In the rows, 128 means zero.
Each path is a new rotation, seen through one point. The rows after it are directions, each followed by how far the rotation turns it, in degrees per step (0 if it stays put).
Each turn is a multiple of 5 degrees from 10 to 175, or 0.
Each row of a path follows its step; steps can be skipped.
path 1
step 0: [126 123 124 130 136 125 125 128 129 135 133 143 132 137 139 121 117 124
 131 120 126 135 138 117 120 129 136 127 134 134 126 126 133]
step 1: [142 118 140 118 124 133 119 122 134 123 141 137 128 127 137 129 129 134
 129 127 121 123 125 129 136 124 125 128 130 138 122 127 130]
step 2: [129 132 129 123 135 121 131 131 146 129 125 123 129 133 118 145 121 129
 134 124 124 126 129 127 129 121 116 133 127 140 128 131 130]
step 3: [121 126 120 132 136 132 117 114 126 121 129 121 116 125 121 128 131 122
 131 123 135 122 128 116 122 122 115 119 128 130 125 131 127]
step 4: [110 115 126 123 131 134 130 131 116 129 127 130 129 131 138 132 125 124
 137 134 121 128 129 119 117 122 130 135 124 133 126 122 130]
step 5: [138 126 139 120 117 134 115 128 135 123 124 126 126 128 134 126 123 122
 131 121 123 134 134 124 117 131 138 125 118 129 121 124 135]
step 6: [136 123 127 135 133 127 130 133 144 134 142 126 131 121 132 138 126 115
 127 131 129 129 137 130 130 129 127 131 134 136 116 128 135]
step 7: [126 131 122 124 138 121 122 120 142 119 138 136 127 137 133 123 123 127
 137 127 131 115 127 126 124 134 116 125 128 126 125 127 122]
step 8: [121 123 134 127 128 133 123 132 119 127 134 134 126 134 126 139 113 131
 135 129 130 119 127 115 132 117 126 122 129 138 133 139 128]
step 9: [132 118 132 124 123 137 125 132 133 125 127 117 122 122 123 123 127 128
 143 129 122 134 122 125 120 121 116 126 119 133 135 120 135]
[132 130 129 130 130 131 128 129 129 128 131 131 131 129 132 127 126 126
 131 130 132 130 131 131 128 132 130 129 128 127 128 131 126] | 55
[126 125 131 127 127 128 128 126 125 126 130 130 130 130 130 127 125 134
 126 128 130 125 130 126 127 126 130 132 129 124 128 126 127] | 100
[127 126 126 125 125 128 127 129 123 128 129 135 126 131 130 128 128 128
 129 129 125 129 127 127 129 129 130 124 125 131 130 129 126] | 95
path 2
step 0: [132 131 122 128 134 131 124 122 124 133 129 137 123 136 136 126 116 132
 130 117 127 135 116 119 125 142 126 130 126 139 122 122 124]
step 1: [137 119 126 140 125 127 122 119 125 119 127 134 139 126 138 137 128 122
 124 136 114 124 124 124 133 134 127 125 129 120 136 126 128]
step 2: [130 137 131 119 125 128 128 125 129 122 138 119 131 124 126 141 123 132
 145 135 133 126 126 128 131 123 138 118 121 116 129 129 132]
step 3: [132 131 130 125 134 129 130 132 114 131 127 128 114 135 123 131 114 128
 132 138 134 131 130 133 134 133 131 127 143 137 123 128 119]
step 4: [123 118 133 133 138 122 132 126 130 111 125 126 125 120 132 127 132 128
 114 139 131 125 137 130 120 131 129 134 134 128 136 128 122]
step 5: [132 133 134 113 131 130 127 127 134 129 143 123 130 120 126 125 135 135
 122 124 142 131 135 127 128 135 121 131 118 123 128 121 136]
step 6: [135 128 125 128 132 130 130 117 117 140 123 125 123 134 117 123 120 131
 119 123 118 142 129 125 132 136 122 132 124 130 121 132 131]
step 7: [121 127 126 138 123 127 131 115 123 112 118 127 125 127 135 123 135 133
 126 125 117 124 120 118 124 131 127 120 131 123 130 123 136]
step 8: [131 134 129 127 116 131 113 137 130 125 136 128 133 129 124 133 130 129
 124 133 137 128 123 127 134 126 133 110 128 121 124 122 139]
step 9: [132 128 134 127 128 115 127 140 124 136 122 122 120 136 127 132 116 132
 128 133 120 134 136 127 127 127 140 120 126 134 124 139 125]
[128 127 128 126 125 127 125 127 129 128 129 126 130 127 129 130 132 130
 128 129 131 128 126 125 126 125 129 133 133 123 130 129 131] | 120
[125 128 129 129 126 129 130 133 128 126 130 124 126 131 127 133 128 127
 127 132 130 125 128 126 129 128 127 128 128 132 129 132 129] | 60
[130 129 127 128 126 128 128 128 125 131 131 129 134 134 128 125 126 125
 123 132 127 130 129 128 129 128 130 130 131 129 126 127 127] | 135
[126 125 125 127 129 127 129 127 126 126 125 129 124 132 128 123 126 130
 132 129 129 130 125 126 130 129 129 133 130 128 126 130 127] | 110
